Here are the same points, seen from different sides; a view may also be mirrored.
A view may leave some points out. In some views, one point has been moved. Which views, in the order they come, and which point in each? Write - if no view has one.

Scene 1 (5 views)
A:
  kur 30, 17, 25, 48, 31, -18, -3, 6, -15, 17, -39, 4
  pofo 24, 15, 27, 46, 27, -13, -2, 7, -24, 15, -44, 0
  zafip 29, 13, 20, 39, 31, -26, -16, 6, -13, 15, -45, 4
  tamev 22, 13, 23, 48, 32, -18, -5, 8, -17, 17, -37, 5
  sada 25, 15, 26, 48, 24, -15, -1, 7, -15, 21, -36, 0
  gumu 26, 12, 18, 39, 35, -23, -13, 6, -15, 14, -45, 7
  Duse 25, 13, 20, 36, 37, -21, -14, 6, -13, 15, -41, 6
  kirat 17, 11, 21, 42, 32, -14, -1, 10, -16, 17, -38, 2
  deg 26, 16, 27, 44, 29, -17, -8, 5, -19, 18, -41, 4
B:
  kirat 2, -2, 9, 6, 2, 1, -5, 10, 5, 5, 9, 8
  zafip -2, 1, 1, -3, -8, -5, 1, 6, -2, 15, 2, 4
  pofo 1, 2, 3, 10, 4, 4, -6, 8, 3, 8, 8, 4
  deti 2, 2, 3, -1, -15, -1, -1, 0, -2, 16, 0, 7
  deg 4, 3, 3, 7, 0, -4, -2, 8, 3, 12, 5, 4
  Duse 2, 1, 7, -4, -10, -6, 2, 9, 2, 11, 3, 1
  kur 3, 8, -1, 7, 0, -2, -2, 10, 7, 13, 3, 3
  Rogo 2, 9, 4, 8, -10, -5, -4, 10, 6, 15, 4, 5
  sada 0, 5, 2, 8, 7, -4, -4, 13, 8, 9, 7, 9
C:
  pofo 14, 24, 14, -26, 2, 1, 16, 17, 5, -12, 10, -22
  Duse 9, 21, 1, -24, -5, 1, 12, 21, -11, -12, 17, -21
  deg 12, 25, 9, -24, 2, -2, 10, 19, -3, -14, 12, -19
  deti 14, 14, 5, -24, -10, 2, 5, 17, -7, -18, 21, -21
  zafip 18, 22, 6, -23, -5, -2, 10, 26, -7, -15, 19, -17
  gumu 10, 18, 3, -24, -7, 2, 9, 21, -8, -12, 18, -21
  sada 13, 29, 14, -24, 6, -1, 15, 26, 1, -16, 9, -16
  Rogo 12, 21, 6, -26, 1, 3, 13, 17, -8, -22, 15, -14
D:
  deti -4, 5, -13, -3, -2, 5, -2, -19, 11, -7, -3, -10
  pofo -13, 10, -7, 2, 10, 4, 11, -9, 15, -2, -12, -2
  kur 0, 10, -4, 5, 6, 7, 8, -9, 15, -4, -10, -4
  zafip -2, -1, -8, 0, -2, 7, 6, -16, 13, -8, -4, -10
  deg -6, 6, -5, 3, 5, 6, 9, -14, 16, -2, -9, -2
  tamev -3, 11, -5, 1, 8, 10, 9, -12, 12, 1, -6, -5
  gumu -5, 3, -7, -1, -3, 8, 3, -14, 12, -7, -1, -7
  kirat -10, 10, -2, -2, 7, 13, 13, -6, 10, 0, -1, -4
E:
  Rogo 7, 11, 2, 16, -15, -12, -3, -9, 10, 10, -1, -52
  kur 5, 11, -4, 10, -16, -16, -3, -10, 10, 13, -7, -53
  gumu 4, 21, -2, 17, -15, -16, -3, 0, 3, 12, -4, -48
  sada 3, 9, -6, 5, -15, -15, -5, -16, 9, 21, -4, -50
  Duse 5, 23, 1, 18, -13, -15, 0, -4, 3, 13, -3, -47
  pofo -2, 13, -8, 13, -22, -16, -8, -14, 12, 18, -4, -48
  zafip 3, 19, 1, 15, -11, -14, -6, 1, 3, 13, -7, -48
  kirat 3, 17, -3, 12, -20, -18, -1, -14, 6, 20, 6, -48
  tamev 6, 11, -5, 12, -17, -13, -3, -11, 8, 15, 2, -50
  deg 4, 14, -6, 13, -16, -12, -4, -10, 10, 15, -7, -48
Views that do not fit: B, C
  moved in B: kirat
  moved in C: zafip
